One turning vector, and how many steps it has turned
The counts run from 0 to 740.
[134 105 167 159 121 110  81  94 109 160  96 124 117 152 157 140 123 121
  99 144 129 153  85 144 170 148 148 109 122 144 189 146 144 136] => 295
[155 157  88 100 110 150 112 119  91 129 177 116  98 120 102 147 127 126
 163 123 104 143 150 106  84 162 106 150 113 100  76 147  94 137] => 710
[100 184 113 148 133 117 142  79 138 103 144 106 124 119 139 127 143 118
 136 196  90 124 113 115 127 130 119 143  90 141 175 142  91 172] => 672
[ 67 163 178 126 122 118 111 149 151 167  79 132 101 128 134  80 112 161
 110 113  99 115 134 142 144 105 151 144 129 103 164 111 121 130] => 436
[154 129 149 146 126 163 111 137 105 136 135 129  79 141 100 168 113 106
 157 118 148  89 151 159 165 159 127 150 132 118 129  92 179 163] => 696
[164  96 153 118 170 106 126 151  98 101 129 166 146 151 144 129 144 148
 100  89 136 128 106 100 172 132 138 113 196 145 142 124  92 131] => 13
[190 136 132 105 165 150 169 129  86 155 143 166  80 129 132 144  91 125
 144 111  83 107 160 142 109 128 140 143 150 130  79 128 107 121] => 94
[117  91 179 111 158 150 167 162 166 109  98 165 146 136 117 131 110 108
 113 143 137 123 109 135 191  93 106 110 146 146 155 126 122 142] => 191
[172 134  97 127 156 132 180 106 122  57 179 161 152 134 109 147 140 118
 126 141 151 115 117 108 127 126  98 130 143 135 116 122  97 161] => 569
[145 165 120  90 145 151 151 128 109 117 165 164  97 128 106 125 111 139
 136 117  82 132 141 107 105 139 113 160 139  98  94 142  54 152] => 491
[102 118 113 129 113 117 142 110 160 122 118  94 168 117 141 133 139 100
 103 191 136 176  99 116 132 125 104  96  99 163 161 171 100 136] => 125
[127 147 134  83 123 149 151 117 139 133 139 165 137 129 104  82 106 150
 102  97 117 163 125 116  89 124 113 130 135  89 102 145  60 139] => 104
[117 150 178 156 141 113 128  76 136 118 116 153 112 148 147 117 120 127
 107 165 122  98  83 151 177 120 142 137 122 129 194 107 135 165] => 515
[128 161  97 135 130 127  94 134  98  80 183 106 113 124  88 141 157 143
 149 111 153 121 152  92 134 172 115 164 146  98 117 109 119 177] => 389
[142 137 111 124 124 119  95 130 109  96 167 136 147 141 100 105 154 159
 115  63 178 141 127  97 114 159 131 140 161  85 108 112 118 155] => 2
[125 146 179 116 107 168  95 127 104 199 106 125  74 136 112 136  91 119
 122 126 101 167 137 139 145 163 133 129 122 111 141 156 109 160] => 373
[122 163  87 113 115 118 114 113 114  92 160 135 120 122 120 118 150 141
 167 119  91 113 138 116  72 124 115 158  96  81  78 118 111 101] => 326
[174  59 147 105 155 140 143 171 107 145 104 157 134 137 134 153 110 119
 125  95 127 139 137 135 146 119 123 101 162 164  88 143 129  84] => 639
[ 41 154 137 118 108 127 103 157 158 149  93  88 122 102 121 112 135 122
 145 163  81 139 135 123 138 109 113 144  84 117 140 150 122 121] => 48
[170  73 126 135 150 112 102 152  92 129 117 100 139 128 157 177 140 108
 120 132 134 152 123 113 162 148 132  95 162 189 137 160 143 109] => 74
[142  79 167 100 144 136 129 148 119 151  88 173 112 143 157 127 106 115
 132 111  71 129 104 149 143  92 128 105 123 137 106 149 118  64] => 255
[ 70 123 132 131 112 103  49 139 120 130 110  75 127 123 138 131 165 128
 129 147  97 162 106  93 162 148 123 129 106 132 164 163 111 125] => 613
[152 110  80 162 109  87  92  96 106 116 135  83 144 137 170 147 170 124
 136 149 137 130 114 128 104 140 142 112 109 167 133 132 167  83] => 623
[155 112 167 145 124 158 171 123 157 172 102 154 138 144 120 111  83 125
  87 127 184 130 128 169 144 124 144 103 159 136 156 110 155 158] => 360
[141 137 141 122 165 153 200 151 152 126 125 154 110 115 111 147  99 115
 147 163 115  71 166 151 145  93 121 141 139 158 119 101 143 138] => 32
[ 84 133 149 135  98 104  69 153 118 189  83  75 110 120 145 104 129 149
 117 116  95 154 137 127 126 134 162 124 119 138 149 148 145  96] => 216
[121  76 171 100 123 147  96 163 132 106 105 174 117 152 115 138 130 111
 161  87 101 110  95 142 168 109 101 129 110  86 101 117 148  94] => 89
[ 59 152  99 140  90  92  98 123 163 136 118  70 161 105 134  97 163 143
 121 158 134 156 126 109  99 121 130 123  90 130 151 149 136 119] => 445
[177 126 123 125 147 126 183  87 134  98 159 178 163 145 124 112 124 142
  87 118 175 132 100 127 115 126 122 116 160 130 137 118  95 153] => 182
[127  88 168 131  90 161  76 104 129 156 105 133 116 148 126 150 120  89
 133 132 127 161  85 154 170 152 105 113  81 111 147 157 146 138] => 692
[162 114 127 126 151 111 171 105 147  86 148 183 174 148 131 100 128 145
  87 100 182 121  96 129 126 113 133 115 170 124 146 102 108 142] => 181
